In the data rows, zero lies at 4.5, halfway between 4 and 5.
Here are some points, one per row:
5:4:8:7:3:3:3:5:4:3:5:4:2:2:3:3:3:4:8:2:4:4:9:8:7:3:2:4:4:3:4:9:8:3:4:2:3:8:5:3:8:3:4:4:5:4:5:3
3:4:5:2:3:7:3:3:7:9:6:7:4:2:3:3:3:4:4:3:4:3:4:4:3:4:3:9:4:3:2:4:4:4:3:3:7:3:6:3:3:5:8:4:3:7:3:3
2:8:2:3:6:3:6:3:5:6:4:5:5:3:3:6:3:4:3:4:4:4:3:3:3:3:4:5:7:3:4:4:2:5:3:6:3:3:5:7:3:7:5:9:4:5:7:6
2:5:5:2:6:3:5:3:6:3:9:3:5:8:8:4:4:3:3:4:3:3:4:2:4:6:7:4:6:6:4:6:4:5:2:9:2:5:4:5:4:6:5:4:5:4:7:3
7:3:3:5:3:9:2:5:3:4:7:4:3:4:4:2:5:7:4:4:4:3:6:5:3:3:5:5:4:3:3:4:4:5:4:4:8:3:4:3:3:5:5:2:3:4:2:2
6:4:6:6:4:3:3:7:4:3:3:3:4:2:5:4:3:6:5:4:6:4:6:6:7:5:4:3:3:3:4:6:6:4:8:2:2:4:3:3:7:2:3:3:4:3:3:3
2:9:5:3:4:4:6:3:5:6:3:4:4:6:4:9:2:2:3:4:4:6:4:3:2:4:3:5:4:7:7:3:3:2:4:5:3:4:7:6:2:6:4:3:5:3:5:9
4:4:7:6:4:4:5:3:3:3:7:2:5:4:6:4:3:4:6:7:4:6:6:5:6:5:5:3:4:4:3:8:5:6:6:2:5:8:3:3:6:3:4:3:8:4:4:4
4:6:5:6:5:3:5:4:3:4:4:4:5:2:4:6:5:5:5:3:6:5:4:3:5:3:3:3:5:4:7:5:5:6:4:5:4:4:3:4:5:3:3:6:4:2:5:7
5:7:4:6:7:4:6:6:3:4:4:4:2:8:4:5:4:4:6:5:7:5:6:5:5:4:4:2:7:4:4:4:6:4:6:9:2:6:3:4:5:4:2:4:6:2:6:4
3:4:5:3:8:3:7:3:4:3:5:4:4:6:5:9:4:2:4:4:9:4:3:4:2:3:4:4:6:5:8:4:2:4:3:8:3:4:4:9:2:4:4:4:5:5:8:7
3:7:3:5:4:4:4:2:7:7:4:5:3:4:3:5:4:2:4:4:4:4:3:4:3:4:4:9:4:6:5:3:3:5:2:4:4:4:6:7:4:4:3:9:3:6:8:5
3:7:4:3:7:5:8:3:3:7:4:5:6:8:5:8:6:4:4:5:4:5:3:3:4:7:6:5:5:8:3:4:3:6:3:5:4:3:5:8:3:7:3:4:4:5:6:3
3:3:9:5:3:8:3:5:4:4:7:7:4:2:4:2:3:3:9:5:4:4:6:5:6:2:4:4:3:3:3:9:8:3:4:2:6:9:5:2:7:4:4:3:9:4:3:2
6:3:5:6:4:8:4:6:3:4:6:3:6:4:4:4:3:4:3:7:2:4:6:6:9:4:3:5:3:3:3:6:8:5:6:3:6:5:5:2:7:4:7:5:6:4:3:4
6:3:3:7:4:6:4:5:4:3:4:3:5:6:4:5:5:4:4:9:3:4:7:6:4:3:3:4:3:4:2:5:4:5:8:3:4:4:3:3:5:4:4:5:5:2:3:3
4:8:3:4:6:3:6:3:5:3:3:4:7:4:8:8:7:4:3:5:4:8:3:5:3:9:6:4:5:6:4:4:3:7:3:7:4:2:5:5:5:4:4:3:4:3:6:4
5:2:4:4:4:6:3:5:7:6:3:9:2:5:3:3:3:4:4:4:5:3:3:3:3:3:3:6:5:4:5:3:3:2:3:3:5:3:7:3:4:8:8:6:3:7:4:4
4:8:5:3:6:4:5:3:3:3:3:5:5:4:8:5:4:4:3:5:6:3:4:5:4:7:6:3:4:6:8:4:4:6:3:4:3:4:2:7:3:3:3:4:7:3:5:9
4:3:2:4:4:5:4:4:7:7:4:8:4:3:4:3:3:4:3:4:5:3:3:4:3:4:3:9:4:3:3:4:4:2:4:2:8:3:9:4:5:8:9:3:2:7:3:5
5:4:6:9:3:4:3:3:5:3:4:3:3:3:5:4:5:7:7:4:4:3:8:9:9:6:3:4:2:5:4:7:8:7:8:3:3:6:4:3:4:3:4:4:4:4:4:6
4:3:3:3:4:5:8:4:7:6:5:8:3:4:3:4:2:4:2:4:4:3:4:3:3:2:4:9:8:3:4:2:4:3:2:5:3:4:8:6:3:7:8:4:5:9:6:4
6:8:3:3:7:4:6:7:3:4:3:3:4:7:6:8:9:6:4:6:4:5:3:3:3:6:6:3:8:7:4:3:3:6:4:5:4:3:3:6:4:4:3:3:2:3:4:5
4:3:5:8:5:7:4:3:4:3:4:3:4:5:4:3:5:3:8:3:3:4:6:8:3:4:3:5:3:6:4:4:7:4:4:3:3:3:6:6:3:4:4:4:3:7:6:3
5:4:4:3:7:4:5:4:4:4:3:4:2:7:9:5:7:4:3:6:3:7:3:2:3:9:9:5:3:3:5:3:3:6:6:3:7:4:4:4:3:4:4:5:4:5:5:5
7:4:6:6:9:3:5:5:3:3:5:3:8:6:9:6:9:6:5:7:3:8:3:4:7:8:8:3:4:8:5:3:7:6:4:5:3:4:2:6:5:4:4:3:3:2:8:4
5:3:6:6:3:3:5:9:3:3:2:3:6:3:7:5:4:4:4:5:5:4:4:5:5:3:5:4:3:6:6:5:5:4:5:5:2:5:3:4:6:3:2:4:5:2:6:6
5:3:6:7:3:3:4:9:4:4:3:4:2:2:5:2:3:6:6:3:5:3:4:6:8:3:3:3:4:3:3:5:9:3:6:2:3:5:5:4:5:4:4:9:5:4:2:3
3:5:3:3:6:5:5:4:6:9:6:8:4:5:4:3:4:4:3:4:4:4:3:3:3:3:4:5:5:2:3:3:3:4:3:5:5:3:7:4:3:7:6:3:3:9:4:2
4:4:6:5:4:3:7:3:3:3:3:4:7:3:5:6:3:4:4:4:9:3:3:3:4:4:5:3:6:3:9:3:3:4:5:4:3:3:3:8:4:3:3:6:4:4:8:6
5:4:3:4:8:4:6:4:5:7:3:6:4:7:2:3:4:7:3:3:7:3:4:4:3:3:3:3:3:3:6:4:3:2:3:5:3:3:4:3:3:5:4:9:3:5:3:9
4:5:4:4:4:3:7:3:3:5:2:4:8:5:5:8:4:4:5:4:6:5:4:3:3:5:5:4:5:7:9:4:4:7:4:6:4:6:5:4:2:3:4:2:5:4:6:9
6:4:4:3:3:5:4:3:7:6:5:8:3:3:2:2:4:5:3:4:3:2:4:5:4:3:3:7:5:2:4:3:4:3:5:3:7:4:3:4:5:8:5:4:3:8:3:4
3:4:4:4:5:4:4:3:3:2:5:2:6:4:6:4:5:2:3:3:5:6:5:8:3:4:5:2:9:4:9:6:3:7:3:4:3:3:3:4:4:5:3:8:6:2:6:5
5:4:6:6:3:4:5:3:4:3:8:4:2:3:3:3:2:4:9:3:6:4:6:6:5:3:2:4:3:2:6:6:6:3:5:3:3:8:3:3:6:3:5:2:9:3:3:6
9:4:4:4:4:4:4:5:2:2:3:3:4:3:3:3:4:9:4:9:5:4:5:2:3:6:7:3:3:7:5:5:2:4:9:4:5:3:3:5:5:3:4:6:2:4:4:2
4:4:6:6:7:5:4:4:4:4:7:4:4:4:5:6:7:4:6:4:4:4:5:3:5:6:4:3:6:5:3:5:7:7:3:7:4:7:3:3:6:5:6:3:7:3:3:3
6:4:6:4:3:6:3:5:5:4:5:4:6:3:5:2:4:6:4:5:3:9:5:5:5:5:7:2:3:4:2:4:4:5:6:5:8:5:4:3:6:5:4:2:3:5:3:2
3:4:3:3:4:6:4:4:7:9:6:5:4:5:3:4:3:3:3:4:4:5:4:3:2:3:3:6:4:3:4:3:3:3:3:6:7:2:6:3:4:4:4:3:3:6:3:4
4:3:5:4:3:4:3:4:3:3:6:6:4:3:3:4:3:6:5:3:6:2:5:5:6:5:3:4:3:3:3:5:4:3:4:4:6:8:6:3:5:4:5:3:6:4:4:5
3:7:6:6:6:3:7:3:3:4:5:3:7:6:5:9:6:2:4:4:4:7:5:3:4:7:6:3:5:7:5:5:5:6:4:5:3:7:2:7:5:3:3:6:5:3:4:5
6:4:3:5:5:7:3:4:5:5:3:5:4:5:3:4:6:6:3:4:2:4:5:4:3:3:6:3:4:3:3:3:3:5:3:6:9:2:3:3:3:7:5:4:3:7:3:2
4:3:4:3:4:7:4:3:5:6:6:6:4:6:3:4:4:4:4:5:4:5:3:2:3:3:4:5:3:3:4:5:3:5:3:5:9:5:5:4:3:7:6:5:4:6:6:3
2:4:5:3:3:3:6:2:4:4:7:5:7:5:4:5:5:2:5:4:3:6:3:4:4:3:8:6:8:3:4:3:3:4:3:3:3:3:4:6:5:4:4:4:4:4:5:4
6:4:4:7:3:4:3:4:3:3:5:4:4:5:5:3:6:5:6:5:4:6:5:4:7:5:7:4:3:5:3:6:8:6:5:2:5:6:3:3:9:4:3:5:6:3:4:3
5:4:6:5:3:4:4:4:6:5:5:8:2:2:2:2:3:3:4:2:4:4:5:4:4:3:3:8:3:3:4:3:5:2:3:3:4:5:6:4:3:5:9:4:4:7:3:5
8:3:4:4:4:3:4:7:3:4:3:3:7:5:3:3:6:7:6:5:4:6:5:6:5:5:5:2:5:7:4:3:3:7:5:4:4:4:3:6:5:3:2:5:3:3:3:5
4:3:5:4:5:3:4:3:8:7:4:3:7:3:4:4:4:4:4:6:4:3:4:4:6:4:4:5:3:9:5:7:5:5:3:3:4:6:5:3:6:8:4:4:6:4:5:3
3:3:5:3:4:4:4:2:4:4:6:3:9:4:6:3:5:3:7:3:4:6:6:3:6:5:3:3:4:6:4:7:5:4:4:4:4:9:4:7:7:3:5:3:9:3:5:4
5:6:5:4:4:3:3:4:4:3:4:3:4:8:5:5:5:5:3:4:6:5:5:5:5:5:3:2:7:3:4:4:5:5:5:9:2:3:4:4:3:4:3:5:4:3:5:5
6:5:3:5:5:6:6:5:4:3:4:3:4:6:5:4:7:6:3:8:4:4:4:5:4:3:7:2:3:4:4:3:5:7:4:7:6:5:4:4:4:3:4:4:4:3:4:3
5:2:5:5:3:6:2:9:5:5:4:5:3:2:3:3:5:8:5:6:5:5:5:4:5:3:4:3:2:4:3:4:2:3:6:2:7:3:3:3:5:3:5:4:3:6:3:4
5:3:3:3:3:5:3:4:5:6:3:6:3:2:2:4:4:4:4:5:5:3:4:4:4:3:4:7:2:4:5:7:3:3:4:3:8:3:6:4:6:3:8:3:3:6:4:3
4:4:5:6:3:5:3:6:3:4:2:4:3:3:3:2:3:4:7:3:4:4:6:5:6:3:4:4:3:4:3:5:6:3:7:3:8:4:6:3:5:3:5:3:4:4:4:2
4:4:7:4:3:4:5:4:3:3:4:5:5:3:3:5:4:4:8:3:3:5:7:9:5:5:3:3:4:7:6:5:7:3:9:6:3:9:3:5:6:4:3:3:7:3:3:4
4:3:3:4:4:3:4:9:3:3:3:7:4:7:4:7:5:5:3:4:4:4:4:3:3:3:5:8:3:2:4:2:2:6:9:4:5:4:8:4:4:2:5:5:3:5:6:4
6:6:3:2:8:4:5:5:5:3:3:4:3:8:3:6:3:7:3:4:8:3:4:6:3:4:4:4:7:4:8:3:3:4:4:6:3:3:4:6:3:5:3:5:3:3:5:7
4:8:3:3:6:4:6:7:4:3:4:3:5:6:7:5:7:8:3:7:5:6:3:3:4:3:6:2:5:5:5:2:3:8:5:6:4:2:5:5:4:3:3:3:3:3:6:4
3:3:3:3:4:5:4:3:7:7:5:7:2:4:3:4:3:4:4:3:5:3:4:3:4:2:3:7:4:3:4:3:3:2:3:4:8:3:7:3:3:8:6:6:3:9:3:5
3:7:4:3:5:4:6:3:8:6:4:6:4:6:3:7:4:3:3:4:4:5:4:2:4:5:3:7:6:4:5:4:4:2:3:5:5:3:5:7:3:7:7:4:5:6:4:4
6:3:5:6:3:5:6:6:5:3:3:4:9:3:6:3:9:6:4:9:6:6:3:4:5:9:8:3:4:4:4:4:5:6:3:3:5:3:4:4:5:3:3:4:6:3:3:4
There is one direction along which these points spread out most. Take the direction at right angles to it along which they spread out most. Then take the direction at right angles to both along which they spread out most. Go by this last direction. For each point below, how far along it does it lie, from 0 to 99? 50 is the average, and the first point above lies past it. One standard deviation of the points above along it is 16.
4:3:3:3:4:5:8:4:7:6:5:8:3:4:3:4:2:4:2:4:4:3:4:3:3:2:4:9:8:3:4:2:4:3:2:5:3:4:8:6:3:7:8:4:5:9:6:4 63
3:4:3:3:4:6:4:4:7:9:6:5:4:5:3:4:3:3:3:4:4:5:4:3:2:3:3:6:4:3:4:3:3:3:3:6:7:2:6:3:4:4:4:3:3:6:3:4 46
4:8:5:3:6:4:5:3:3:3:3:5:5:4:8:5:4:4:3:5:6:3:4:5:4:7:6:3:4:6:8:4:4:6:3:4:3:4:2:7:3:3:3:4:7:3:5:9 62
4:3:5:4:3:4:3:4:3:3:6:6:4:3:3:4:3:6:5:3:6:2:5:5:6:5:3:4:3:3:3:5:4:3:4:4:6:8:6:3:5:4:5:3:6:4:4:5 60
6:3:3:7:4:6:4:5:4:3:4:3:5:6:4:5:5:4:4:9:3:4:7:6:4:3:3:4:3:4:2:5:4:5:8:3:4:4:3:3:5:4:4:5:5:2:3:3 34
5:4:3:4:8:4:6:4:5:7:3:6:4:7:2:3:4:7:3:3:7:3:4:4:3:3:3:3:3:3:6:4:3:2:3:5:3:3:4:3:3:5:4:9:3:5:3:9 54
5:3:6:7:3:3:4:9:4:4:3:4:2:2:5:2:3:6:6:3:5:3:4:6:8:3:3:3:4:3:3:5:9:3:6:2:3:5:5:4:5:4:4:9:5:4:2:3 53
3:5:3:3:6:5:5:4:6:9:6:8:4:5:4:3:4:4:3:4:4:4:3:3:3:3:4:5:5:2:3:3:3:4:3:5:5:3:7:4:3:7:6:3:3:9:4:2 45
5:2:5:5:3:6:2:9:5:5:4:5:3:2:3:3:5:8:5:6:5:5:5:4:5:3:4:3:2:4:3:4:2:3:6:2:7:3:3:3:5:3:5:4:3:6:3:4 24
9:4:4:4:4:4:4:5:2:2:3:3:4:3:3:3:4:9:4:9:5:4:5:2:3:6:7:3:3:7:5:5:2:4:9:4:5:3:3:5:5:3:4:6:2:4:4:2 17
4:3:3:4:4:3:4:9:3:3:3:7:4:7:4:7:5:5:3:4:4:4:4:3:3:3:5:8:3:2:4:2:2:6:9:4:5:4:8:4:4:2:5:5:3:5:6:4 34
4:4:5:6:3:5:3:6:3:4:2:4:3:3:3:2:3:4:7:3:4:4:6:5:6:3:4:4:3:4:3:5:6:3:7:3:8:4:6:3:5:3:5:3:4:4:4:2 44
6:3:5:6:4:8:4:6:3:4:6:3:6:4:4:4:3:4:3:7:2:4:6:6:9:4:3:5:3:3:3:6:8:5:6:3:6:5:5:2:7:4:7:5:6:4:3:4 43
4:4:6:6:7:5:4:4:4:4:7:4:4:4:5:6:7:4:6:4:4:4:5:3:5:6:4:3:6:5:3:5:7:7:3:7:4:7:3:3:6:5:6:3:7:3:3:3 56
